Each row is where one point has got to under a steady rotation. How many ticks took it there?
The counts run from 0 to 1198.
[ 15   4 -25   5 -13 -13  -4  -1   3  -5   1   3   0  -7 -13  -1 -13 -13
  -1 -13   7  -2  -3   1   7  -5 -13  13   4   0  -5  -4   2  -3   1   1
   5   3   2   1  -3 -17 -13 -10  29   7   1 -16   3  -7  10  -1  17   9
  -2  10   7   4  14 -15   2  15   6   1  -9  -4  14]
755
[  6   7 -19   1 -12 -14  -7   2   8  -4   6  -8  -4  -6   7  -6  -4 -10
 -14  -9   1  -6 -12  -2   3  -7 -11   5  -3  -7   6 -17  -1   3   2  10
 -10   3   5  -2   8 -17  -9 -13  21  10  -3 -13   7 -12   8   7  10  -5
   3   4  15  -5  18 -14  11  12   9 -13 -13   1   0]
133
[ -1   8 -26   7   6 -14 -12  -1   5   6   3 -12  -8 -22  -2   2   5  -6
 -24 -10   4  -7  -5  -4  12  -7  -5   0  11   3   6   1  15   2  -3  12
   5   5  -4   3   1 -12 -10 -12  24  -7   0  -8  -5  -3   8   9   4   8
  -1   9   1   8   7 -17   5   6   8  -6 -12 -10  10]
163
[  5   6 -17   2   6 -11 -14  -2   7   5  -2  -6  -3 -23  -6   0   3  -3
 -14  -8   7 -10  -9  -5   9  -2 -20   5   8   1   1 -14   9  -4  -5  10
  -5  -1   3   7  -3  -8  -7  -7  26  -4  -4  -8  -5  -3   4   3  13   8
   4  10  16   7   7 -16   7   2  17  -1  -7  -9  18]
819
[ -4   9 -21   7 -11 -10  -5   2   1  -2 -11   4 -10 -23  -5   1   1 -10
  -9   2  -4   0   4  -4   2   9 -11   8  -7  -2   2 -13   1  -1   1  12
   8  -2   4   3  -6 -12 -15 -14  25   2 -10  -1   3 -12  16   7   0  10
   1  -3  18  -7  22  -9   8   8   7  -4  -9  -8   2]
260
[  7  -1 -20   4  -8 -15  -9  -1   4  -9   2 -11  -8  -4   0  -4  -3 -15
 -24  -8   4  -7  -8  -6  10 -14  -6   1   6   1  15  -2   7   0  -2  13
  -3  15  -6  -1   6 -12 -11 -18  18   4   6 -12   4  -7   9   4   5   0
  -3   9   5   4  16 -12   1  13   0 -16 -12   0   5]
976
[  7   0 -20   8  -4  -9  -6  -8   7 -13  -1  -4 -10  -8  -5  -4   5  -9
 -14  -2  -4   0 -20  -4   7  -5  -6  15  -3   8   6  -8   3  -2   9  13
  -8   6  -7  18   2  -8  -5 -16  31   5  -3  -6   4 -15   8   1  12   0
  -3  13   9  -6  16  -8   3   8  -5  -4 -15   1  -3]
493
[ -1   2 -16   8  -9 -11 -10 -11   5  -2  -6 -15  -7 -20  -8   2   6   0
 -20  -3   3  -7 -12 -13   6   2 -14  -4   3   7   1 -12   5   3  -2  15
  12  12  -5  -2  -4  -8 -16 -13  24  -7   2 -12  -4   0  10   5  -5   7
  -1   3  12  -2   8  -9  -2   2   8   2 -13 -12  10]
171
[ 11   5 -12   6 -11  -2  -5  -2   8 -10 -11   5  -9 -15  -6  -2   1  -1
  -6   4   0   3  -3  -9  11   3 -13  10  -3  -1  -2 -16   0   1   3  20
   0  11  -1  12   2 -15 -11 -13  27   5 -14 -13   2 -19   9   1  12   2
  -6   6   8  -8  19  -9   5   7  -1  -6  -8   3  -8]
962
[ 15  -2 -18  10 -11  -6  -4  -9  10  -3   8  -5  -2 -11 -15   0  11  -1
  -8 -13  10   4 -13   3   8  -4 -12   5  -7   2   1 -15   3   4  -1  14
   4   4  -1   3   3 -12 -14  -5  24  -1  -2 -13  -1 -11  10  -6  13   6
   5   5  26   4   7 -11  -7   9  -1   5 -14  -4  -2]
12
[  2   2 -21   0  -6 -21 -11   0   1  -1  -2   2  -3 -16  -3   1  -9  -8
 -20  -2   2  -8  -3  -2   8  -4  -9   0   6   0   9  -2  11  -4  -6   5
   2   4   7  -8  -5 -11  -6 -14  24   5  -6  -9   7  -7  10   6   7   7
  -2   2  12   3  18 -10   4  14  19  -6  -5   0  21]
810
[  4  -1 -21  15   0 -18 -16  -1  -2  -3  -5  -1 -12 -17  -1   1  -1 -10
 -19 -10  -2  -7   5  -8   9  -9 -12  13   7   2   3   2   6  -3  -7  10
  -7  -3   4   5   2 -11  -8  -9  26   4  -3  -9   3 -11   5   3  17   7
   3   9  -1  -1  16 -13  12   7   9  -6 -10   0  11]
625
[  8  -5 -18   5  -8  -4  -1  -3   4   4  -2  -9   4 -18 -14  -2   6  -5
 -14  -6   2   3 -16  -6   9   0 -15   9   2   1  -2 -15  -2   0  -2  14
   8   9   6   7  -4  -2 -18 -12  34  -1 -11  -7   2  -6   1  -3   8  -1
   1   3  27  -4   7  -8  -7   1  -6  -2 -12  -5  -6]
1124
[  7   1 -25  12 -13 -10   1   1   5  -2  -5   7  -5 -24 -11   3   0  -4
  -9   0   0   0   4  -1  11   6 -12   6  -3   2  -5  -4   2  -2  -1  10
  12   4   5   8  -3 -13 -15  -9  35  -1 -14  -2   1 -13  11   0   5   4
   0  -2  12   0  13 -11   6  13  -1  -2 -15  -2  -5]
559
[  8   7 -19  -3  -6 -10 -11   0   5  -1  -2 -14  -1 -10  -4  -6 -12  -3
 -10  -2   9  -9 -20  -4   3  -6  -7   6  16  -4  -3  -7   7  -3   3   8
   7   7  -5   3   0 -14 -16 -20  25   7  -4 -17   8 -10   4   7   6  -3
 -13  13  -2  -3  17  -9  -1   6   5  -6 -11   1   9]
869
[ -4  11 -22   0   2 -13 -12   5   0   1 -10  -4  -7 -19   2   1  -6  -8
 -24  -1   2  -5  -3  -7  10  -7  -7   4  11  -5   7  -2  10  -4  -4  13
   3   5  10  -3  -4 -11 -10 -17  24   9 -12  -4   9 -12   5   9   6   3
  -7   4   1  -2  18 -11   5   4   9 -12  -5   0   7]
1084
[  6  10 -25   1  -3  -8  -3   2   4  -3   4 -10  -8  -4  -4  -6  -7 -15
 -11  -8   8  -3 -14   3   2 -11 -14  15  -2  -7   2  -7  -5  -2   2   9
   0   0   1   2   3  -9 -19 -12  27  12   0  -2  10 -17   5   6  10  -1
  -2   8  12  -1  13 -13  -1   9  -6  -7 -17   2  -6]
486
[ 11   6 -21   1 -14  -7  -6   2   0  -9  -5  -8  -6   0  -6  -5 -13 -15
 -11 -10  12  -2  -9  -3   7 -12 -13   8   6  -3   3  -6   5  -4   0  12
   6  10   0  -3  -1 -16 -17 -16  18  16   3 -15   9 -12  10   0   9   2
  -6   9   2   1  21 -11  -6  12  -1 -10  -6   1  11]
402
[  5   8 -27  12   1 -12  -5   0   4   3   2  -7  -9 -10  -7  -1   0 -11
 -13 -15   1   2  -7  -2   8 -10 -13  19  -2  -3   1   0  -1   0  -1   8
   0  -4   6   7   1  -6 -16  -8  32   6  -3  -2   5 -11   2   5  17   9
   2   7   6   0   7 -17   1   8  -5   0 -17  -5  -7]
841
[  3   1 -13   5  -7 -10  -7   2   2   5  -8 -11  -2 -25 -12  -3   6  -2
 -11  -5   6  -9  -7  -7   4   4 -21   6   4  -4   0 -21  -5   2  -8  15
   5   0  -5   4  -5  -5 -23 -13  23  -4  -3  -6  -3  -4   6   3   2   6
   5   4  25  -1   9 -12   1   1   6  -2 -13  -9   2]
824
[  9   7 -18  -8  -3 -11 -12   4   4   3   6  -6   1  -9  -3  -3  -8 -10
 -19  -6  12  -9  -8   3  11 -10 -11  -1  10  -7  11  -9  11  -3  -4  10
  -3   9   4  -5   2 -13  -8 -14  18   7  -2 -12   4  -8   8   3  12   3
  -3   7  18  11  17 -15  -1  12  13 -11  -5   2  15]
1164
[ 13   1 -21   2 -10  -4  -4   6   6   4   3  -3   4 -16  -8  -5   3  -4
  -7  -7   8   6  -4   5   8  -1  -5   4   2 -10   1 -14   4   4   0  15
   4   3   4   5   4 -19 -16 -15  21   5 -16 -14   5 -19   7   0  13  -3
   0   0  18  -1  16 -10  -1   9  -3  -9 -10   1 -12]
777
[  3   6 -26  10  -9 -16 -10   3   5   0   2 -10  -7 -17   3  -1  -2  -8
 -15 -13   7 -12   1  -1   7  -8 -13  -2   1   1   2  -9   7   1  -4  11
   4  -2   3  -7   2 -22 -15  -6  18   3   2  -8   0  -8  10   3  -1   1
  11  -2   6   5  15 -14  12   9  11  -8 -13  -8  13]
348
[  8   4 -27  -3  -1 -12  -5   0  10  -5   1 -17  -1 -10  -7  -4  -9  -5
  -5  -6  10  -7 -26  -3   4  -6 -11  10   8   3  -2  -6   4  -2   7   6
   9   3   1   5  -2 -14 -15 -15  29  10  -3 -14   9 -10   0   3   6  -5
  -6   7   4   0  11  -7  -3   5  -3  -3 -15  -6   6]
298
[  2   4 -15   8  -7 -12 -10 -12   8  -5  -4 -11  -9 -20 -10   5   6   0
 -18  -2   4  -7 -10 -12   7   4 -14  -4   0   7   3 -12   5   1  -1  16
  12  11  -3  -2  -4  -8 -13 -11  26  -7   2 -13  -2  -2  12   5  -5  11
  -1   0  14   1   8  -9  -2   3   9   5 -13 -10  10]
172
[ -1   4 -16  -5   8 -10 -14   0   4   8  -4  -7   0 -23  -7  -6   5  -6
 -13  -3   1  -4 -14  -5   5   2 -10   9  13  -5   4 -16   7   0   1  10
  -4   1  -1  12  -3  -7  -9 -20  24  -4  -5 -12  -2  -5   7   9  12   7
  -5   9  18  -2  13 -13   6  -1  14  -2  -3 -10  10]
249
[ 10   7 -27   7 -14  -3  -3   3   6   1   3  -6   2  -8  -6  -3  -3  -1
 -14 -11  14   5 -10   4  10  -8  -4   0   7  -1  -2  -4  15   2  -1  14
  15   7  -1   2   0 -22 -16 -13  17   5  -8 -15   0 -12   7  -1   7   2
  -4   8   0   7  13 -12  -8  11  -3  -8 -11  -2   3]
862
[  3   1 -23   9 -13 -14  -7  -1  -1  -5  -2  -8  -9 -13  -9   2  -4 -11
 -15  -9  10 -10  -1  -2   5  -6 -18   2  -6   2   7  -9  -1  -2  -7  12
  13  -1   4 -12  -5 -11 -21  -9  18   7   5  -3   6  -9  12   0   0   6
   8  -4  17   4  17 -10  -2  11   6  -2 -13  -7  11]
1105
[  6  -2 -12   4  -6  -9 -16  -6   0  -4  -6   3  -9 -16 -13   0   6  -7
 -16   0   3   3   7  -6  12   0  -3   1   6  -4   9  -6   9   4  -6  14
   5  11  -4   0   2 -10 -10 -20  19  -4  -5 -19   0 -12  18   4  12  18
  -8   4  14   0  20  -9  -3   9  10  -3  -3  -1   8]
801
[  4   6 -21  11 -12  -8 -13  -7  -1  -1  -6  -4  -5 -19 -10   3  -2  -1
  -6  -7   7  -1  -3  -3   1   1 -16   5  -5   3  -8 -12   5  -2  -3  11
  16  -3   6  -4  -6 -16 -18  -5  24   2  -4 -12   4 -13  13   0   3   9
   2  -3  12  -7  16  -6   1   0  12   8  -7  -9  15]
177
[ 12   3 -18   6  -6  -3  -7  -4  -1  -2  -7 -12  -3 -15 -11  -3  -6  -2
 -15  -4  12  -9 -15  -5   9  -8 -22   9  13   4 -10  -7   3  -8  -5  16
   7   7  -7   9  -3  -5 -19  -9  31   2  -3  -4  -1 -11   3  -4   5  -4
  -4  15   5   4   9 -10  -2   0  -1  -2 -11   3   5]
1038
[ -7   6 -30   2  -4  -8  -4   0   3   2   1   1  -5 -20  -4   2   5 -12
 -21  -4  -2   4  -6   2   9   0  -3   0  -3   5  13  -3  15  -2   3  10
   9   4  10  -1  -8 -12  -8 -15  24   1  -8   1   4 -10  13   4  -1   7
   0  -4  20   2  17  -8  -1   9   4  -3  -7 -11   7]
725
[  6   7 -26  10   4 -19 -13  -7   5   1   2  -7  -8 -18  -8   5  -4  -7
 -12 -12   3  -7  -1  -7  10  -7 -12   9   4   2  -3   3   7  -1   0   3
   4   0   6   1   3 -13 -10  -3  33  -2   0 -13   4  -8   4   7  13  10
  -1   5  -2   2   8 -15   6   7  10   4 -13  -8  12]
923
[  9  12 -14  10 -11  -4  -3  -7  12 -12  -9   4 -11 -15 -10   2   3   4
  -9   2   3   2  -8  -8  11   3 -12   8  -1   5  -3 -11   4   0   3  19
   9  11  -4  11  -2 -12  -8 -11  31   0 -12 -12  -1 -13  11   2   8  12
 -10  10   2  -2  11 -11  -2   9   1   2 -11   0  -1]
390
[  1  -1 -17   8  -2  -9 -11   0   2   4  -4   0  -6 -25  -3  -3  13  -6
 -20  -3  -6  -3  -3  -2  10   1  -7   6   6   4   5 -10   9   1  -3  15
  -9   4  -7  16   1  -9  -7 -14  25 -10  -7  -2  -9  -8  12   1   9   5
   3  10  17   0  12 -15  14   3   7  -8  -8  -3   2]
903
[  4   2 -17   8   5  -7 -14   2   4  -6  -3  -9 -12 -13  -1  -7   9  -8
 -13 -11   3   0 -13  -2   5  -8  -8  17   1  -1   7 -13   3   0   2  17
 -12  -5  -6  17   5 -12  -9 -15  18  10  -1  -9   2 -18   9   2  15   2
   4  10  10  -3  18 -12   6   2   2  -7 -11  -5  -1]
139
[ 13   9 -19   3  -6  -4  -9   1   3  -7   1   4 -12 -10  -6  -1   0 -12
 -10  -3   7   1   8   3  14  -8  -6   5  -1  -6   8  -2   6   0   2  14
   0  11  -3   2  11 -18 -12 -11  20   0  -2 -11   0 -22  18   2  12   5
  -5   6   9   5  19 -16   6  15   1  -8  -7   4  -3]
969
[  1  12 -30  -1  -4  -9   3   0   7  10   5  -4   3 -11  -7  -3  -2 -15
 -17 -12  -1   7 -18  -1  10  -4  -6   8   9   1   2  -3   9   0   5   6
   6  11   6   5  -5 -10 -11 -13  31  -1  -6  -4   0   0   5   7   7   4
  -7  10  11   5   5 -18  -5   8  -4  -4 -10  -8   1]
378
[  4  10 -21   5  -9 -13  -5  -8   7  -5   5  -3  -5  -7  -3   0 -10  -2
 -22  -1   3  -7 -18   1   8  -8 -10   3   6   3   1   1   9  -7  -2   5
   5   9  -4   1  -3  -4  -8 -13  34   1  -4  -5   3 -10   8   6   9   5
 -11  15   3   4  11 -13  -4  13   6  -1 -15   8  10]
108
[  4   0 -20  11  -5 -11  -5 -11   3  -7  -4  -6 -12 -13 -10   0   2 -11
 -23  -5  -1  -6 -10  -9  11  -7 -15  11   2  11   6   0   3  -5  -3  12
   1  13  -8   7  -3   0 -10 -10  33  -4   4   2  -4  -2   8   0   4   8
   0  14   9   5   8 -14   0   8  -1   0 -14  -4   9]
276
